Each row of Z is roughly a mix of the hidden directions of one of 3 groups; one row fits no group.
Z (104 x 10):
[[ 13.3  -4.1 -30.3 -31.2 -10.4  -9.1  14.1 -14.8 -36.6 -14.2]
 [-34.5   7.1 -22.3  -9.3 -14.7   1.1   8.3  -6.8  -7.4  44.9]
 [  8.0  -8.3  -7.5 -40.1  -5.8  -1.9  27.3  10.4 -39.2  -2.0]
 [-19.8  11.4  -8.4  -9.6  29.4  -0.2  41.7  -8.0 -29.2   4.9]
 [  6.5 -40.5   8.5  30.0  16.6   0.9   6.8 -15.7  31.6  -2.9]
 [ -5.4  10.4  -1.9 -11.2  26.2 -27.7  42.4 -25.8   3.9  -5.8]
 [ -8.8  27.0  14.1  -8.8 -16.5 -19.0  20.2  29.2  -6.9  34.7]
 [ 39.2 -23.5   1.4  12.6 -36.4   2.2 -16.6  -3.5  -9.1 -16.7]
 [-11.5 -36.7  16.7  -0.4  22.6  20.9 -24.9   1.4 -11.5 -27.9]
 [-34.6  -7.3   3.6 -10.0  16.7  36.3 -25.8   3.3  12.5 -20.9]
 [  7.8 -16.6  -8.5   1.5 -45.2  -3.3  24.0  10.2  -6.5  32.3]
 [  1.4   9.3  -4.3  16.0 -21.9 -44.0  14.8   4.5 -30.9 -16.2]
 [-23.3  11.0  23.2  10.1  -3.5  22.0  -9.5  27.6  39.6  -2.1]
 [-26.7   8.8  -6.8  -7.5  26.2 -28.1 -33.5 -14.5  -9.4 -21.0]
 [ 45.1  11.6   4.7  12.0  24.2  -5.3  -3.7  -5.5  -4.9 -34.8]
 [ 14.5 -33.9   3.2   5.5   5.9  -2.7  -0.7 -32.6 -13.7  39.2]
 [ 28.6 -17.7  -9.7 -34.2 -10.7  -1.8   7.8 -15.3 -26.4 -27.0]
 [-20.1  30.9 -18.5  -4.6 -26.1  12.3  22.4  28.6 -14.2 -12.4]
 [ -1.7 -15.9  48.6  -7.0  25.9 -11.0  22.5  11.7  10.2   5.1]
 [-43.6   9.7  38.9 -10.1  13.5  11.5  -0.1 -12.7 -11.5  -3.4]
 [-10.8  51.5  10.2  20.7   8.1   4.5  -3.3  -6.1  27.7   5.3]
 [ 30.6   2.3  19.0   3.2 -13.7   7.6 -15.2 -27.2  14.4  38.6]
 [ 21.9 -14.6   8.6 -38.8 -11.8  34.2  -9.1  -4.8  15.0 -17.8]
 [ 28.0  15.8   5.4  -8.2 -10.6   7.9 -10.3 -39.9  -3.3 -34.9]
 [-19.3  -8.5 -19.0  32.8  18.6 -37.5   3.2   2.3 -23.0   7.4]
 [-34.5  -8.3  34.5   2.5  19.4  13.0  28.6   3.2   6.7  18.7]
 [ 48.3  25.6  13.4   4.2   7.7   3.4   2.2 -28.1  -1.4  13.0]
 [ 27.5  15.6 -22.6 -24.6  23.5 -19.3 -27.6 -13.1   0.7 -16.0]
 [-34.0  -8.1  12.6  12.2  27.2 -11.5 -28.0  11.5  29.1   8.4]
 [-36.6  28.6 -17.6 -15.1 -32.1  10.4  -9.9  11.8   1.7  12.5]
 [ -8.8  14.6 -41.5   5.9 -21.5  -2.1 -35.1  15.8  14.6   3.6]
 [  1.2  12.6  43.9   2.1  -4.8  -4.4   8.3  37.1 -15.6 -20.3]
 [  2.7 -23.2 -22.8 -39.0 -29.2  -2.8   3.3 -11.3 -24.7  -5.8]
 [ 21.3  19.7  26.6  -9.7  -3.8 -41.5  -7.5  23.5  12.1   9.6]
 [-25.8 -32.3   9.0 -14.9   0.4  28.0 -16.1  -6.3 -14.1 -30.6]
 [ 28.9 -26.5  -0.8  13.5 -28.7   7.6 -38.9  -0.9  -7.9  -7.4]
 [ 38.6  11.3 -30.0 -13.4  -4.8 -28.0 -16.2 -17.3   5.1 -11.6]
 [ -7.2 -10.9 -19.3   6.4  45.7  16.0  -8.7 -15.5   5.3  31.0]
 [ 24.8  25.0   1.7   2.6   0.5 -16.0 -46.2 -14.8  14.4  12.7]
 [-14.4  16.0   2.4   2.6  15.0  10.5 -28.3   0.9  47.9 -18.0]
 [  8.9  12.5  11.3 -27.7  34.8 -24.5  24.4 -10.5  19.6  14.2]
 [-23.5  36.0   3.3   3.2  -7.1   3.1 -10.8  37.6   6.9 -26.9]
 [-28.5  41.1  -2.8  -6.4 -11.9   3.6  26.9 -21.0  19.0   0.9]
 [ 14.6   6.4  39.7 -15.1   8.6  23.3  38.6  -4.4  -0.5  -7.0]
 [-32.4 -22.5  -6.5  20.3  -6.0  -9.9 -27.5  22.1  28.2   6.5]
 [ -6.1 -11.1 -47.5  -1.0  -3.6  20.9  -3.0 -27.9  23.0  -7.4]
 [ 32.0 -10.2  13.4  19.4  28.5  11.8 -26.5 -14.8  23.0  12.0]
 [-20.7  10.2  -8.0  -1.7  -2.9 -10.5  15.1  31.3 -10.7 -46.8]
 [  6.8  13.1 -40.2  -0.1 -15.4   7.3 -40.7   9.9  18.8  -1.1]
 [ -7.0   6.0  43.9  -8.9  25.6 -19.3  13.7  12.7  10.2  25.6]
 [  4.0  -7.9  26.3   8.2 -13.6  32.4  45.9   4.6  -1.8   5.0]
 [ 12.3  12.4 -11.9 -37.1 -15.2  20.8  11.4 -27.0  -9.9  28.0]
 [ 25.7   9.2   0.9  12.1  -1.7   1.4 -16.7 -29.0   8.6  46.2]
 [-27.9 -31.1  11.2  -5.7  18.6  27.8 -23.2   2.8  -3.3 -25.4]
 [ 29.4  18.7  -9.9  23.5   2.8 -31.7   6.6 -16.2  27.7  16.6]
 [ 25.3  -7.8   5.7   0.5 -20.4   8.1 -33.0  26.7 -34.8   2.6]
 [ -2.4   5.6  18.6  15.3  13.1  44.7 -10.5  30.4  18.4   8.4]
 [  6.6  28.9  11.9 -32.8 -13.5  36.3  13.0   6.0  15.2 -13.9]
 [ 14.9  39.1   4.8 -18.6  14.5 -16.1   6.7  12.2 -14.2 -35.3]
 [-12.2  20.0  -6.4   2.0 -16.5  19.9  17.0  22.7 -35.2 -30.4]
 [ 18.1 -29.7  10.5 -17.4  12.9 -24.5  29.4 -11.1  21.5  19.7]
 [ 30.4  41.6  15.2  -3.2 -29.8  -4.0   9.2   1.2  -1.1 -18.6]
 [ -7.8  -4.2 -49.4  12.3 -25.9   9.5 -16.6  -1.4 -13.9 -18.2]
 [-32.9 -27.5  13.1  -2.2  29.8  22.3 -15.1  21.7  -5.2 -10.3]
 [-43.3  23.9 -10.1  -3.9  -5.6  17.9  25.8  24.1   5.9   5.8]
 [ 12.2  10.1  41.1 -17.8  18.6   6.5  38.4   2.3  -8.2  -6.7]
 [-24.3   2.4  -9.6 -25.7  14.5 -23.6  38.1 -23.6  -4.6  -9.3]
 [ 30.2  31.5 -10.1   3.4 -19.4 -27.1  21.7   0.0  -2.5  24.9]
 [-36.1  44.5   2.3  -7.1 -20.5   7.8  -3.4  13.5 -11.8   8.4]
 [ -0.6   7.0  31.9   7.3   7.4  31.3  -5.5   8.4   0.6 -44.5]
 [-32.6 -20.0  13.7   0.0  10.5  36.2 -23.7   0.7   5.8 -23.7]
 [-22.0 -22.9  15.9  37.6   4.8 -26.9 -17.2  13.7 -13.8  11.3]
 [-24.2   9.0  36.1  36.3  -1.9 -17.7  10.9  18.3  11.5   6.3]
 [ 26.1  26.1  14.3   0.4 -24.5  26.5   4.3 -10.2 -34.9   5.3]
 [ 16.1 -18.2   6.3 -10.3 -23.5 -31.2  31.8  30.2  -0.4  -6.4]
 [ -2.1  18.3 -37.0 -12.6   9.1  24.4  14.8 -20.3  -9.8 -30.9]
 [-34.0   3.4 -10.4  19.3  -4.9 -14.3   1.0  -3.7  -2.4  48.3]
 [ 30.9  37.0   3.6  25.1 -12.8 -10.0  10.7 -13.0  22.4  14.8]
 [-31.6   8.5 -11.6 -23.8   0.8 -34.8  22.0 -16.4 -21.5  -5.4]
 [  5.4  32.7  -6.1 -14.2  19.9 -14.4  -1.6  11.8 -10.5 -45.2]
 [-12.3 -22.8  22.6   9.4 -38.1  18.3  25.1  -6.4 -21.8  -4.9]
 [-27.1  34.2   4.0 -28.1  -0.1  29.9 -12.0   5.2 -12.4 -17.5]
 [  3.1 -13.6  30.5   8.2 -33.9  -1.0   3.1  25.1  28.5  20.8]
 [-19.8   4.8 -40.9 -15.1  14.9 -36.2  14.1  12.5  -1.8  -4.8]
 [ 18.2 -14.4   5.2  -3.3 -30.0 -27.8  20.8  33.2 -13.8 -15.9]
 [-19.6  13.6   3.6  10.6  32.6  16.4 -38.5 -22.4  12.0   8.7]
 [ 43.1   2.0  17.6  -4.8   5.2 -28.3 -12.2  -1.4 -24.6 -21.3]
 [  4.8  -9.3  40.2  22.2  -7.5   6.8 -21.1   9.7  36.6   5.3]
 [ -4.7 -10.1 -13.8   1.6 -18.5 -36.8 -37.7 -11.1 -24.7  -7.8]
 [-11.3 -13.8 -19.3   4.8  52.8  -1.6  15.4  -8.8 -20.3   0.9]
 [  3.2  42.8  -8.3  29.9  12.7 -21.6  14.9  -6.4 -14.0  18.5]
 [ 14.9  40.2   0.3   4.9 -27.8  -5.3  32.3  -0.5   2.4  22.7]
 [-32.3 -27.2  -5.8 -21.3   8.0  22.6   4.6  -9.7   3.8  35.4]
 [-15.9  31.1  35.4   3.9  23.7  27.3  10.8   5.3  -8.5 -14.5]
 [ 27.5 -45.7  -6.9  14.4  20.0 -23.9  -3.6  -7.3   9.9   0.7]
 [ 14.6  26.4  20.8  16.7 -44.7 -22.5  -3.4   7.6   4.4  -3.7]
 [-12.8  19.1   8.3  15.7 -23.1 -26.3  40.8 -14.1  -6.6  15.8]
 [  9.0  29.2   5.2 -30.9  -0.1  42.9   7.4   1.3  19.3  -6.7]
 [ -7.0 -12.1 -31.6  -4.0   6.5   4.0   7.3   7.5  48.0  23.4]
 [ 21.4  13.2 -23.2 -12.7  38.9  -8.2 -25.0   8.5  24.7   3.0]
 [ 17.4  -8.2  -4.4 -38.5   2.1   3.0  16.6  21.3 -40.2  -1.2]
 [ 25.8   1.2  24.3   9.8   8.8  -0.1   5.4 -33.7  -1.2  40.4]
 [-33.2  28.3  -0.1   7.4 -22.9   6.5   1.0  29.1  -6.0  28.8]
 [  1.9 -33.8 -40.8   8.5   4.3   2.3  -8.5 -26.3 -21.1 -10.8]]
Here is one row of each group, with its name. Which group are the others in?
[ -1.0  28.8   6.0  10.8   3.3 -15.2 -33.7  14.2 -40.2  -6.8]	P
[ 11.6 -16.8  11.3  15.6 -15.0   5.6 -41.3  -0.7  33.0  19.8]	T
[ 43.3  34.3  14.9  -1.8   5.6  -6.3  24.9  -8.3 -13.8  -2.3]	B

[-20.0   9.8   1.4 -33.7 -44.3   5.3  21.8   5.6 -10.1   1.0]	T
[-13.5  17.6   4.0  -6.2  -5.7  41.6  17.7  31.5  14.5  20.2]	B
[-13.0 -41.1  -4.7  13.1 -23.3   7.9   7.1  -1.3  17.5  34.8]	P
[ 23.3 -12.6  28.0  10.5  -4.1  12.1 -23.6   1.5  19.9 -38.9]	P
[ -4.5 -11.0 -11.7   3.9 -18.2 -39.1 -34.9 -14.6 -23.9  -8.8]	B
[  0.5 -53.8  -8.8 -27.6  -4.0   0.5  -6.0  -7.8 -14.6 -12.9]	T
[-19.1 -32.1 -11.6  -0.5  17.8 -34.9  -0.3  17.3  28.3  -7.9]	P
[ -6.7 -11.2 -24.9  -0.9  -0.1 -17.9   2.4  23.6  -4.1 -50.4]	P
[-32.3  -2.7   5.4 -16.5 -25.3  -0.6  23.1  -9.2 -11.4  38.6]	T
